The same turns and mirrors carry the whole set onto itself, and each row onto the other rows of its family. Which rows share a family with each named row? Give them in list order.
These 15 rows form 5 families of 3 rows each.
fisez: [  4.2 -10.5  12.2   3.8 -34.0  -1.9 -28.5   6.4   6.6  -6.2  -7.5  -7.3
  30.5 -10.0]
Pevoz: [ -3.8 -23.5   0.7  15.9 -30.5  29.4  10.3  22.8  39.6 -23.5 -20.2  -5.3
  25.5 -11.3]
Pora: [ 19.3  -3.7  22.6  23.7 -16.1  34.6   6.1   9.0 -16.7  -8.1 -11.7 -15.7
   2.5 -29.1]
pasat: [  0.8 -12.2  18.8   2.9 -34.4  18.2 -10.9   2.8  -3.4   0.3   1.8 -10.3
  -0.3 -39.3]
gedam: [  5.4  -6.2  -1.4  24.8 -29.8  47.0   6.3  31.0  16.9 -27.8 -13.6 -11.3
  15.1 -10.0]
Pes: [ 19.1 -37.5  12.5  25.1  -7.1  22.3 -12.7   9.9  13.8 -10.3  -0.3 -13.4
  -9.8 -44.7]
Bal: [ 11.1 -38.2  -6.4  25.8 -16.0  22.9 -19.0  26.3  39.4 -25.9  -4.9  -9.8
   9.5 -21.2]
lutan: [ 24.3 -27.3  18.4  19.7  -5.0   8.3 -14.0  -1.3   1.5  -8.1 -25.8  -2.1
  14.7  11.7]
fote: [  6.7 -30.7  -3.1  20.1 -20.3  37.5  -0.7  19.2  30.1 -24.6 -20.8   0.4
   4.3  10.4]
vir: [ 16.1 -19.6  24.3  15.3 -13.9  -3.7  -5.8  -0.4   7.7  -5.4 -26.1  -7.7
  38.6  -8.6]
Miz: [-10.7 -13.7  -2.3   3.9 -45.6  26.9 -12.3  21.4  26.0 -16.9  -0.4  -6.1
  12.6 -20.3]
Zego: [  6.7 -22.3  25.6  14.6 -19.0  29.2  19.1   1.6   5.5  -3.4 -13.1 -10.2
  -0.4 -43.2]
Mor: [ 21.5  -2.6  13.4  24.5 -17.0  13.3 -13.1  15.7  -2.8 -16.9 -21.9 -11.7
  37.4   4.1]
Mogi: [ 26.2 -35.4  11.8  24.9  -3.1  -2.5 -31.2   8.8  16.0 -12.6  -9.7 -11.3
  19.7 -18.7]
beba: [ 15.4 -29.8  18.3  19.1 -10.6  38.1   7.7   0.7   0.6  -6.8 -14.4  -4.4
 -19.7 -18.4]

The rest of the family of fisez: pasat, Miz
The rest of the family of Mor: Pora, gedam
The rest of the family of beba: lutan, fote
The rest of the family of Pes: Bal, Mogi

The same turns and mirrors carry the whole set onto itself, and each row onto the other rows of its family. Which rows share a family with each named row? Give them in list order.
These 18 rows form 3 families of 6 rows each.
tefu: [ 18.5 -27.0  -0.3   9.3 -20.1   0.7  -6.1  20.4  12.1   3.6  12.4  19.6
 -36.0]
nezut: [  4.8 -15.0   3.6   0.7 -13.4   7.3 -22.0  13.4   2.7   3.4  20.2  14.1
 -28.4]
sop: [ 10.1  -9.5  -6.3  -3.2  -9.0  -7.9   2.0   3.4  -5.9  10.3  13.8  21.6
 -24.9]
dit: [ 14.1 -25.5   7.5  11.2 -22.5  -4.6 -12.9  13.8  -6.0  15.7   3.8  38.1
 -12.2]
Galam: [-11.1  -9.2  26.2 -13.6  -3.2  23.0   8.1  17.0  39.5 -16.5  -7.6  19.7
 -30.7]
Taz: [  6.9 -20.0  -4.2  -0.4   7.2   5.3  13.5   7.5  16.2  -3.7  13.9  11.1
 -34.0]
lura: [  0.6 -22.1  26.6   3.5 -19.6  -2.6  -2.0   8.9   0.4  13.8 -16.0  53.5
   0.7]
tagu: [-12.0  -4.4  32.8 -10.6 -15.0   8.5 -10.3   7.3   2.6   7.6 -14.0  45.1
   4.1]
tib: [ -0.4 -10.3  14.6  -1.9 -17.6   3.4 -24.2   8.1  -9.8  13.1   7.2  33.2
  -5.7]
zigu: [  3.9  -8.9  23.7 -14.3   0.8  18.2  22.5  19.8  36.9  -2.8 -15.4  36.6
   1.5]
komi: [  0.4 -14.7   9.3  -4.0  -5.5  17.7  -4.9  18.3  26.8 -11.5  13.4   6.0
 -41.1]
vit: [  7.5   1.5  21.5 -17.1 -16.7   3.7  10.1  15.2  15.4  10.9 -17.1  46.1
  11.2]
bivod: [  3.2 -20.0  10.1  -6.9  13.0  18.2  23.8  16.1  37.5  -9.6  -1.0  19.0
 -20.2]
zer: [ -8.8 -18.7  36.3  -5.1 -12.6   6.0  16.5  10.2  21.4  -0.6 -28.7  51.8
  -9.3]
Sibes: [ 10.6   2.1   6.0 -11.0 -19.8  -8.8   0.0   7.1  -6.6  18.0  -2.1  38.0
  -2.2]
pibu: [-17.4  -4.3  39.2 -17.5  -8.1  17.8   4.6  11.1  27.1  -6.4 -20.5  38.8
  -7.4]
Nuf: [ -4.0 -19.4  27.0  -5.6 -11.0  10.9  23.7  16.0  40.1 -10.9 -20.9  33.8
 -33.3]
vun: [  9.9 -23.2   9.8   1.5 -14.6   9.0  11.5  22.6  34.2  -9.8   0.5  16.7
 -46.5]

The rest of the family of komi: nezut, Galam, tagu, tib, pibu
The rest of the family of vit: sop, Taz, zigu, bivod, Sibes

The same turns and mirrors carry the whole set onto itself, and each row onto the other rows of its family. Which rows share a family with each named row? Give them in list order.
These 28 rows form 7 families of 4 rows each.
ponip: [ -6.7 -15.5  21.8  -9.4  12.7  12.7 -12.2 -17.8 -12.5  -8.6 -13.3   4.7
  17.9   9.1  29.9 -28.0  35.4  18.2   4.1 -14.9 -28.2  -5.6  -8.8  13.3
   3.0]
geki: [ 16.3 -12.5  23.1  11.9   7.9  20.0  12.3   3.4 -14.6  -2.1  15.9  -4.1
  13.7  12.5   7.6 -11.5  30.3   4.5  21.7 -17.6 -12.2  -7.2  -9.0  10.6
 -17.9]
rugu: [ -8.1  20.3  39.2  14.9  18.6  16.5   3.1 -13.6 -25.8 -20.7  -0.7  -7.4
  14.6   1.3  14.0 -12.5  25.0  -1.9  20.2 -10.2 -26.6 -13.2   2.0  20.6
  -4.9]
tef: [  9.5  15.3  -6.7 -19.0  24.3   1.5  13.9 -19.5  -1.8  -8.7   8.9   5.7
   8.2  16.8   3.6   4.1   1.5  16.9   6.1  18.9  -3.1 -17.2  22.9  10.6
  18.9]
Subi: [ -1.5 -22.5   0.1  14.4   9.8  28.1  -4.1   5.2 -18.1 -22.0  14.0   5.1
   4.7  -2.6  12.1  -9.2  20.3  -2.1   2.6 -41.1  -1.2 -16.9   4.7  -7.9
 -19.3]
bisul: [-18.8  26.6   5.4  -2.3  20.2   0.8 -11.9 -26.5 -10.7  -1.6 -25.0   4.0
   4.9  11.6  20.1 -15.8  16.8   1.3  12.9 -10.5   6.9 -19.9  14.8  10.1
  33.8]
fenif: [-29.3   2.2  25.2   2.0  22.1  -0.4  -0.1 -24.7  -1.9  -0.2  -2.3   9.4
  15.5   7.0  36.5  -0.3   9.4   2.5   8.0  -7.5 -13.9 -42.3  25.3   2.3
  10.2]
tif: [-14.7  -0.6   2.7  -6.4  21.7  -6.5 -21.3 -23.6  -2.0 -15.1 -22.0  11.2
  15.3  -2.5  13.5 -21.6  -1.3  17.7  12.2   6.6  -9.6 -24.9  17.1  20.6
   6.7]
dopan: [  9.0 -17.5  -8.0 -16.7   2.6  21.3  -0.4  19.2 -10.9 -29.7   7.8   9.3
   6.3   3.4  19.8   4.7   5.8  -6.4  -1.7 -13.0   8.4 -12.0  21.2 -14.1
 -18.7]
Savo: [  2.9  22.0  -8.3 -35.8   5.8  12.7 -10.2  -6.5  -3.3 -28.4 -10.0   1.8
  21.8  18.7   8.0   2.8  -6.3   6.1   3.9  10.5   5.7 -18.3  20.3   4.5
   4.7]
Geka: [ -1.1  -1.8  37.7  -7.7  -2.5  26.0   0.1 -13.7   1.1   5.7   1.1   7.4
  15.6  11.6  30.8   4.2  40.9  -0.5   8.0 -30.0  -6.2  -8.7   9.4   9.5
  -8.5]
nenib: [  3.9   7.7  21.7   9.8  28.7   0.8  -3.0 -15.6 -29.6  -6.0  -0.2   6.9
  29.8  18.8  24.4 -16.4  28.3   6.8  17.9  -5.7  -5.5 -35.0  15.6  21.0
  19.0]
dama: [-11.5   5.9 -13.1 -18.7   8.3   4.2   0.7 -12.9  10.8  -4.4  -2.5  -8.5
 -14.8  -4.3  -1.0   7.9  10.8   5.3  -7.6  -2.8  15.1  -4.9  19.1  -3.6
  13.4]
Mapub: [  5.3  -2.8   5.0 -26.9   2.1  21.6  -5.0  -2.0 -18.9  14.6  14.6   4.5
   9.3   6.5  10.4  -5.1   5.2 -17.1  10.6 -35.5  22.5  -3.6   4.5 -14.4
  -2.7]
zol: [ -2.3  -2.9  31.0  -1.6  14.9  20.7  12.4  12.2 -27.4 -25.2  -2.2   0.2
  19.8   6.3  24.3  -9.2  25.4  -0.9  13.5 -19.5 -26.9  -8.5   3.9  -7.5
 -25.9]
Zosi: [-14.9  25.0  20.7  -2.8  14.2   9.6 -13.3 -34.6  -3.2 -26.5   1.0  12.5
  21.0  22.4  32.9 -11.2  -0.7  17.0   4.1  -7.6  -9.8 -26.2  12.4  14.7
  13.6]
liluk: [ -1.0   0.2  -6.2 -16.9   2.4  14.9  10.0  13.1 -33.1  -7.7  13.2  -0.8
   1.9 -15.1   7.4   6.7  23.7  -7.0  13.6 -27.8   7.5  -8.7   1.8 -15.6
 -17.6]
mul: [ 12.7 -14.6 -22.9  -7.4  13.9   7.3   9.0   1.0 -18.9  -4.2  18.4  11.0
   1.8  22.0   0.6  -6.2   3.7   5.9  -1.6 -20.8  12.8 -17.8  11.2 -13.0
 -13.5]
kol: [ 10.4 -18.8   6.2 -21.5   7.4   5.8  -4.0   2.1 -35.8  -4.0   2.3   7.2
  -5.2   1.7  17.2 -16.4  28.2  -6.8  -5.6 -20.0  -6.7  14.9  -2.9  -7.4
 -10.1]
kero: [-13.5   6.0  40.2  14.2  17.6  18.9   4.7 -14.6 -10.6  -1.9  -3.7  -8.5
   0.7   2.6  24.4 -29.4  21.0  -0.1  18.1 -24.1 -11.0   4.4  -5.1   9.8
   6.0]
Masov: [ -1.4   3.0  40.3  -7.5  17.0  21.6  -5.1 -11.8 -24.1 -15.9  17.1  -4.3
  28.7  -1.1  24.0  -7.2  36.1   9.7   3.7 -33.2 -14.9  -5.8  -4.9  -1.0
   3.7]
pitat: [ -7.0  14.8  25.2 -10.3  27.8  10.7 -14.0  -8.0 -23.3 -25.1  -9.8  -0.1
  38.3  16.2  25.5 -15.9   5.6  -0.6  19.2  -1.2 -21.9 -26.4   2.7  -1.8
  21.6]
zeda: [-10.7  16.3 -21.9 -11.4   0.3   6.9   2.3  -7.4  -1.8 -18.5   3.2  13.1
  -8.0   1.6  16.4   6.2 -16.4  -1.3  18.9   5.8   7.3 -23.9  15.3  -0.6
   0.2]
gapa: [ -8.2  24.6  -3.3 -13.5  26.0   7.2 -12.1 -22.7 -28.9 -20.0   0.5   3.6
  12.4  12.6  21.0  -9.9   3.2  -4.5   4.7   3.2  -1.6 -27.6  16.7   7.2
  39.9]
Sinu: [-14.7 -15.4   7.5   2.3  11.1  10.3   5.5  -1.7 -16.9  -4.3   9.3  -8.6
 -11.2  -0.9  11.4 -17.2  18.0   0.7 -12.8 -39.2  15.1  -2.2  10.7 -11.0
 -18.8]
kobuz: [  2.1  10.9 -26.4 -30.3   1.7  27.1   9.3 -10.5  -0.9 -20.0   6.8  -0.1
  -5.1   9.1  -1.2   5.0   6.2  11.7  -6.6  -7.6   3.5  -4.6  13.5   0.1
  -3.4]
zevov: [  3.8  -0.8  -9.4 -21.4  14.3 -10.7  -8.0  -4.5 -18.7 -10.1  -5.3  10.8
  -9.9 -11.9  -3.3  -6.7  -8.2  -5.6   5.4   7.5   7.5   2.0  20.8   3.4
  -8.8]
fuz: [-20.6  19.2   3.1 -27.5  15.6   1.2  14.0 -17.0  -7.2   9.3   5.8  -4.1
   3.2   2.6   2.3  -1.5 -21.3  -2.7  15.4   1.6   0.8 -19.3  15.7  -7.5
  -2.8]

The rest of the family of pitat: dopan, Savo, zol
The rest of the family of zeda: Zosi, liluk, Masov
The rest of the family of kero: bisul, dama, Sinu
The rest of the family of Geka: fenif, Mapub, fuz
The rest of the family of mul: geki, tef, nenib

The same turns and mirrors carry the whole set onto itself, and each row onto the other rows of its family. Which rows share a family with each named row? Give them in list order.
These 15 rows form 5 families of 3 rows each.
pup: [ 16.3   0.2  -6.0   7.9 -22.7  14.7 -22.2   4.1   1.1   8.3  31.7  11.5
  -9.8   4.6  -2.7 -16.9]
biven: [  6.7  -5.3  -3.7  -4.4 -39.3   6.2 -12.9   9.0   1.0  14.6  41.9   5.9
   0.9   4.9  -6.2 -17.9]
senid: [  5.7 -10.2   4.4   2.8 -13.4 -38.4   2.0  15.8   8.0 -19.3  10.7   9.3
 -19.2 -18.9 -27.6   2.1]
rere: [ -6.0  29.0  -8.5   1.0  -7.0 -28.1  -4.3  23.7  20.2  31.3  17.0   2.3
  10.7 -12.8  -2.2   4.1]
vazu: [ -7.9  -7.8   1.1 -10.4 -16.8 -27.3  12.9  19.2   5.8 -30.3  25.0   2.9
 -11.5 -18.6 -14.1  -2.2]
puvu: [  3.5   1.0   8.2   3.8  -9.1 -33.2   1.9  23.3  -0.7 -15.2  14.4  22.7
 -18.6 -17.2 -31.6   4.7]
sas: [ 15.1  -7.8 -10.1   7.6 -19.4  21.7 -11.2  10.4  -6.6  12.6  26.5  24.4
  -5.4  -8.1  -3.9  -6.4]
devof: [ -0.5  13.8 -18.8  -6.4   4.4 -13.1   4.2   9.6  19.5  14.6   1.3  -2.0
  14.4 -16.5  13.8   9.4]
Guroz: [  8.7  -9.2  -6.1  -7.9 -28.7  13.1 -16.1  10.7  -7.5  15.7  30.8   8.9
  -6.5  11.9 -11.6 -11.6]
Komel: [ 12.9  -1.9 -10.4   3.0 -30.1  15.5 -24.8   6.4  -3.9   4.7  18.3   7.4
  -2.3   6.7  -8.4 -15.8]
nulep: [  3.4  19.4  -8.3  -8.9   0.2 -22.1  -3.7   9.9  23.6  19.0   6.4   4.7
  21.5  -7.1  13.2  11.4]
firu: [  2.1  12.6  -7.2 -17.2  -2.7 -27.5   0.7  18.3  17.1  30.8  -0.4   8.3
  18.5 -11.3   2.8   4.6]
giguz: [ -4.9  12.5 -13.9  -5.7  -4.0 -28.3  -5.3  27.0  14.9  25.7   0.7   0.0
  21.8 -11.2   5.7   3.1]
mame: [  6.0  -6.5   7.2  -0.6 -11.8 -36.0  11.4   4.1   6.2 -20.7  26.1   7.4
 -17.3  -8.6 -24.4   9.9]
Danud: [  0.5 -10.0   7.8 -10.7 -14.9 -28.9  12.7  12.7   8.2 -19.1  23.8  14.1
 -17.5 -17.1 -25.5  14.7]

The rest of the family of devof: biven, puvu
The rest of the family of Danud: pup, giguz
The rest of the family of vazu: rere, sas
The rest of the family of Guroz: senid, nulep

The same turns and mirrors carry the whole set onto itself, and each row onto the other rows of its family. Which rows share a family with each named row? Give them in list order.
These 21 rows form 7 families of 3 rows each.
riv: [-25.3 -14.5 -14.5  23.3 -13.6  23.2  11.5   1.3   2.6]
lapa: [ -1.6  16.8   3.4  25.4   6.6  -8.8 -13.1  -0.2 -12.1]
Beki: [-33.0 -11.3  -7.3  12.0 -18.9  22.0   7.9   0.9 -10.1]
mogep: [-14.7  25.6  -5.8  23.9  -6.4  -6.6 -28.4  -0.6  -1.4]
Dob: [-39.0  -7.1  -7.5  16.0 -20.1  15.8  -3.9   5.2 -15.9]
renu: [ -5.5  23.0  -6.0  19.0 -10.6   0.2 -33.1   1.0   0.9]
Dafan: [-30.7  23.3  -7.0  18.2   8.0  -5.9 -12.5  10.5 -18.0]
Pavu: [12.7 16.1 -2.9 22.9 -9.4 21.3 -4.3 14.0 15.8]
vif: [  2.7  22.9 -19.4  11.4   5.3  14.6  -7.6  30.6  -8.6]
Tuz: [-33.9  -5.6 -18.3  14.3 -19.7  21.0   1.4   2.6 -17.5]
feka: [ -0.6  -2.1 -16.5   8.9  13.4  19.6   0.7  26.2  12.2]
dokis: [ -2.8   8.3 -17.4  12.1 -14.3  14.0  12.6  23.8  19.2]
Suno: [ -1.0  14.0 -15.2  13.6  -9.9  17.5   5.7  32.8  16.0]
simat: [-23.2   6.6 -33.9  10.2  -0.2  14.3  13.5   6.9 -15.1]
ziso: [-11.6  19.0  -0.1  14.4   3.0   1.5 -25.1 -15.4  -4.0]
Pir: [-29.3   3.8  -6.7   2.2  -1.2  24.2   6.2  -8.6 -18.1]
rokuv: [ 7.3 10.5 -1.5 15.4  1.9 10.0 11.2 23.2 15.2]
fepu: [-26.7 -18.0  -9.8  11.4  -4.6  25.7   1.5   5.3 -15.7]
Betif: [-11.8  14.5   2.7  22.7  -7.7  -2.3 -31.6  -5.7  -4.7]
lifu: [-27.0  12.9   8.9  24.8  -4.6  10.3 -27.5  -6.7  -0.2]
Fitu: [  6.1   8.6 -11.5  11.2  -7.7  15.8   1.7  22.4  22.5]

The rest of the family of Suno: mogep, Tuz
The rest of the family of rokuv: ziso, fepu
The rest of the family of Fitu: Beki, Betif
The rest of the family of Dafan: vif, simat
The rest of the family of renu: Dob, dokis

